In the rows, zero is written as 128.
Each path below is one point turned by a fixed rotation once a step. After each direction that follows a path, write how fast that rotation turns it, in degrees each step (0 if it stays still).
Each turn is a multiple of 5 degrees from 10 to 175, or 0.
Each row of a path follows its step; steps can be skipped.
Path 1:
step 0: [131 145 127 130 126 125 127 124 127 139 125 139 132 125 125 131 123 134
 129 111 137 126 133 129 127 133 129 137 124 136 117 127 129 127 129 127
 136 124 117 120 122 131 131 125 127 130 120 117 119 120 139 126 120 128
 133 122 116 129]
step 1: [134 128 116 124 121 124 138 121 131 135 128 129 133 124 130 124 133 124
 132 125 136 124 136 131 134 120 129 123 125 140 117 126 128 120 141 116
 134 120 120 128 141 128 127 128 133 133 126 121 124 138 138 130 131 117
 123 124 130 132]
step 2: [126 133 121 127 134 118 118 124 128 142 123 122 135 130 118 127 126 127
 125 124 123 127 121 145 132 120 133 130 127 130 123 139 122 129 140 119
 127 130 124 127 134 119 127 126 136 143 128 115 129 119 127 124 128 130
 127 124 131 128]
step 3: [132 132 126 126 130 129 120 129 131 131 131 124 128 121 127 129 130 122
 126 114 126 122 132 138 137 133 114 135 127 126 111 120 120 122 132 119
 128 114 132 121 131 130 121 128 140 125 121 126 131 113 127 132 128 130
 134 123 126 121]
step 4: [122 116 129 132 123 121 137 125 124 131 133 133 123 130 121 127 128 121
 123 114 139 123 128 130 141 124 128 130 127 126 116 120 128 134 130 122
 128 125 121 120 140 120 131 138 128 125 130 113 126 123 131 127 136 135
 127 137 119 127]
step 5: [123 139 124 133 115 128 131 126 121 132 124 136 127 131 121 130 124 117
 122 120 130 132 127 128 124 133 138 139 120 137 120 130 118 130 142 130
 121 125 126 118 134 125 128 121 128 129 126 116 123 123 137 131 128 123
 129 126 134 117]
step 6: [134 133 117 134 123 122 130 123 133 136 127 134 137 123 125 132 130 124
 131 126 135 124 126 137 143 131 134 135 126 137 128 125 124 130 132 136
 142 122 131 118 138 136 131 124 142 130 111 121 132 135 127 128 128 129
 131 124 123 127]
step 7: [127 123 121 125 133 123 127 124 129 143 123 134 131 127 135 124 117 123
 128 116 131 126 120 138 134 126 127 130 131 139 114 128 124 142 135 114
 131 122 126 131 132 118 133 119 134 131 128 135 125 133 136 120 124 129
 129 130 125 128]
step 8: [127 140 127 118 125 121 123 124 125 139 133 132 130 130 126 116 127 126
 130 124 133 133 135 144 125 132 125 122 120 128 114 127 123 130 125 125
 125 126 119 118 124 125 117 125 144 133 123 117 126 121 139 131 132 125
 128 131 122 128]
step 9: [126 130 120 128 137 126 134 125 140 133 128 127 132 117 132 128 132 129
 123 116 138 121 129 137 133 125 130 136 119 127 119 119 129 121 139 124
 125 123 126 128 132 124 128 131 132 130 129 105 124 131 131 140 129 130
 135 134 133 129]
step 10: [125 129 121 121 127 132 125 129 124 135 122 130 126 129 127 133 126 128
 129 127 138 131 117 137 135 126 122 133 122 128 120 135 122 130 141 119
 130 129 126 122 148 126 137 139 131 126 126 119 127 117 138 130 129 129
 122 120 131 117]
step 11: [130 135 131 133 129 131 132 126 123 124 127 129 128 130 128 133 130 121
 125 115 125 128 129 139 140 124 132 142 120 132 118 122 128 128 128 124
 128 126 123 123 136 134 121 116 136 134 122 121 129 121 133 122 131 135
 126 111 115 123]
Directions:
[127 130 126 128 125 130 127 129 128 129 130 130 130 123 130 130 128 127
 132 128 128 127 131 128 132 128 126 128 127 127 128 127 127 127 129 130
 130 128 128 131 127 127 128 129 126 126 129 128 126 128 126 127 128 132
 128 128 130 131]
125
Path 2:
step 0: [119 124 126 128 120 127 128 133 127 129 135 133 132 116 124 123 126 120
 120 136 125 135 130 127 117 123 131 124 134 128 129 124 123 127 127 133
 130 129 124 128 133 133 126 122 134 131 150 139 123 134 128 118 121 126
 136 127 133 142]
step 1: [129 134 120 132 123 128 119 139 126 126 128 128 123 122 128 118 124 129
 119 140 138 126 139 126 128 122 143 125 134 130 132 117 129 129 130 132
 124 124 126 124 129 134 138 119 119 127 134 135 123 138 134 119 122 119
 124 130 131 134]
step 2: [126 132 131 124 117 129 124 143 125 131 132 132 128 133 125 117 129 124
 126 129 133 128 128 128 137 122 128 130 132 135 127 122 130 130 134 139
 129 126 132 127 138 137 129 119 122 117 133 127 116 125 125 119 112 119
 129 132 137 119]
step 3: [135 119 131 126 127 126 122 138 118 123 133 123 129 128 126 109 128 125
 117 131 117 133 121 122 118 120 128 133 127 139 133 122 130 129 133 137
 132 125 130 133 129 132 125 118 126 116 132 128 120 132 122 130 120 131
 128 128 133 134]
step 4: [127 124 126 136 125 124 130 140 125 122 139 134 123 118 130 123 123 118
 123 135 132 134 125 117 119 118 122 127 128 136 124 122 120 133 130 134
 125 125 120 126 134 123 134 128 132 119 139 123 123 132 135 125 123 125
 125 133 127 142]
step 5: [127 129 125 129 130 130 130 141 121 133 130 127 117 131 131 130 119 129
 118 133 130 129 124 129 120 118 135 126 125 127 127 120 120 129 124 135
 128 124 128 111 133 130 129 116 121 125 135 129 126 127 131 121 119 114
 123 138 133 137]
step 6: [135 126 130 124 130 119 120 144 124 134 127 131 121 137 137 121 123 120
 121 119 127 121 129 121 131 123 132 130 130 135 133 131 128 125 129 132
 125 129 137 127 126 134 135 123 123 118 128 125 125 128 135 123 112 117
 122 140 131 130]
step 7: [128 112 135 117 125 131 134 143 121 131 136 123 133 128 134 127 123 123
 122 125 122 127 125 124 128 119 123 138 124 139 129 130 126 130 129 137
 128 137 125 127 122 135 126 124 138 119 136 125 126 135 127 128 116 122
 133 135 128 131]
step 8: [129 124 132 123 135 126 134 138 118 130 125 132 126 123 133 124 123 124
 120 138 126 129 126 125 122 120 134 133 127 135 133 123 117 123 130 129
 113 131 118 125 120 126 126 128 130 120 142 132 123 134 136 129 123 130
 125 130 117 142]
step 9: [122 138 127 121 128 134 135 137 119 136 120 134 120 123 131 128 125 128
 125 134 132 124 125 128 128 119 131 129 136 128 125 124 118 122 123 129
 127 128 128 124 132 129 140 132 134 121 139 133 131 129 136 126 109 115
 128 137 127 135]
step 10: [129 126 125 122 128 132 128 139 113 130 124 128 125 133 134 128 126 130
 123 122 127 123 127 130 129 123 138 129 134 132 127 119 127 117 125 131
 125 135 137 136 123 134 134 115 123 122 127 130 133 131 126 117 106 126
 135 130 130 131]
step 11: [129 126 131 124 121 127 136 139 122 122 133 127 133 126 140 119 122 120
 125 123 127 119 127 122 125 120 132 133 138 136 131 129 129 121 130 131
 123 131 132 142 129 133 121 130 134 121 143 129 124 136 132 118 120 129
 141 129 129 127]
Directions:
[129 123 128 128 126 127 126 127 126 127 131 128 130 127 128 129 129 127
 130 125 124 128 128 126 126 127 128 125 131 127 128 130 128 130 127 129
 129 132 128 131 125 127 132 127 129 129 129 127 128 130 126 126 129 129
 128 127 127 130]
100
[125 127 127 126 126 130 128 130 128 130 127 125 130 126 128 129 129 129
 130 129 127 128 125 131 124 127 127 127 126 128 128 128 126 128 127 128
 130 127 126 125 128 130 125 125 129 131 126 129 131 130 124 129 126 128
 129 130 129 126]
155
[128 125 131 129 130 127 131 129 129 128 125 127 128 127 131 125 128 128
 129 128 126 126 129 126 130 131 125 130 129 129 128 128 127 128 126 130
 129 127 129 130 128 133 127 125 126 129 127 125 127 126 127 128 127 129
 130 127 129 127]
90
Path 3:
step 0: [117 129 133 122 133 125 120 109 125 123 127 125 125 132 132 135 121 113
 119 126 126 126 127 125 134 134 120 132 129 133 134 128 129 142 129 120
 119 128 126 131 135 129 132 126 119 132 126 135 120 128 125 127 135 139
 127 139 117 120]
step 1: [140 141 131 137 118 128 124 133 120 117 136 123 127 132 127 138 121 136
 133 133 137 122 139 120 135 132 128 126 123 123 126 134 124 138 134 125
 120 135 126 134 135 120 124 130 122 126 127 129 116 126 119 126 117 128
 122 127 123 124]
step 2: [124 127 135 130 125 134 118 127 124 122 127 133 131 135 133 113 140 114
 122 131 136 126 133 129 119 126 137 131 139 127 124 125 123 123 128 125
 121 145 134 136 130 122 121 128 123 133 131 125 114 124 124 123 130 122
 132 118 128 130]
step 3: [121 129 128 135 119 143 126 122 121 122 133 123 127 130 123 127 134 128
 129 123 127 129 123 127 136 127 119 119 133 147 134 124 128 125 121 115
 120 126 134 124 131 121 128 134 121 133 126 137 134 126 125 141 135 126
 125 118 119 135]
step 4: [126 132 128 132 121 131 137 123 139 124 136 117 125 127 129 126 126 124
 134 139 131 132 132 132 134 125 117 135 127 117 125 131 114 126 123 129
 129 122 139 123 140 127 121 132 119 124 112 135 117 125 123 125 138 125
 126 130 129 127]
step 5: [126 137 128 125 134 124 129 120 123 134 134 131 123 144 132 124 137 121
 132 133 128 130 127 129 131 126 125 137 139 125 135 134 129 139 119 114
 120 132 121 134 134 123 129 133 129 126 131 127 111 137 135 137 131 129
 127 137 129 122]
step 6: [139 143 126 138 132 125 127 130 119 124 129 125 126 124 120 132 145 132
 134 127 125 125 138 117 129 123 135 126 126 126 128 122 128 129 133 125
 130 126 133 129 129 117 125 138 117 138 132 137 124 130 132 135 125 119
 127 123 122 116]
step 7: [114 135 139 126 145 130 132 132 129 120 123 121 126 131 137 128 133 117
 120 130 134 134 137 128 112 125 129 129 137 134 129 123 116 125 130 127
 125 123 126 131 131 129 123 135 125 130 122 137 125 118 127 120 132 126
 132 120 121 127]
step 8: [125 130 136 124 118 136 131 142 131 129 124 117 125 137 132 136 124 133
 127 133 125 128 129 129 130 137 119 131 129 135 122 125 131 129 119 114
 122 125 119 131 130 126 135 136 122 132 133 138 124 131 121 141 135 127
 121 133 112 131]
step 9: [142 123 126 135 122 127 116 129 133 134 124 124 135 129 126 132 125 123
 134 140 128 130 141 133 127 129 128 141 124 125 134 128 113 122 135 127
 122 132 141 135 136 132 125 134 120 123 128 133 119 134 132 127 135 118
 124 133 123 124]
step 10: [125 134 135 132 134 130 118 124 113 135 124 123 116 133 127 125 130 119
 128 138 126 138 126 117 131 124 131 126 137 130 147 124 122 125 127 121
 123 129 123 139 132 119 129 125 127 129 127 120 124 128 134 129 126 122
 135 134 126 142]
step 11: [127 134 132 124 124 139 122 124 124 124 128 125 114 120 114 128 135 129
 127 139 131 124 132 119 128 123 127 135 113 127 128 115 131 136 124 136
 123 118 123 123 129 129 133 128 114 136 121 132 123 126 121 133 131 121
 128 118 121 127]
Directions:
[130 124 126 128 126 130 129 129 126 130 129 126 126 127 129 127 127 126
 130 129 130 127 125 127 127 128 127 129 129 129 127 130 127 124 127 127
 126 130 129 128 128 128 126 128 129 125 127 125 131 128 128 129 131 124
 128 128 126 129]
60
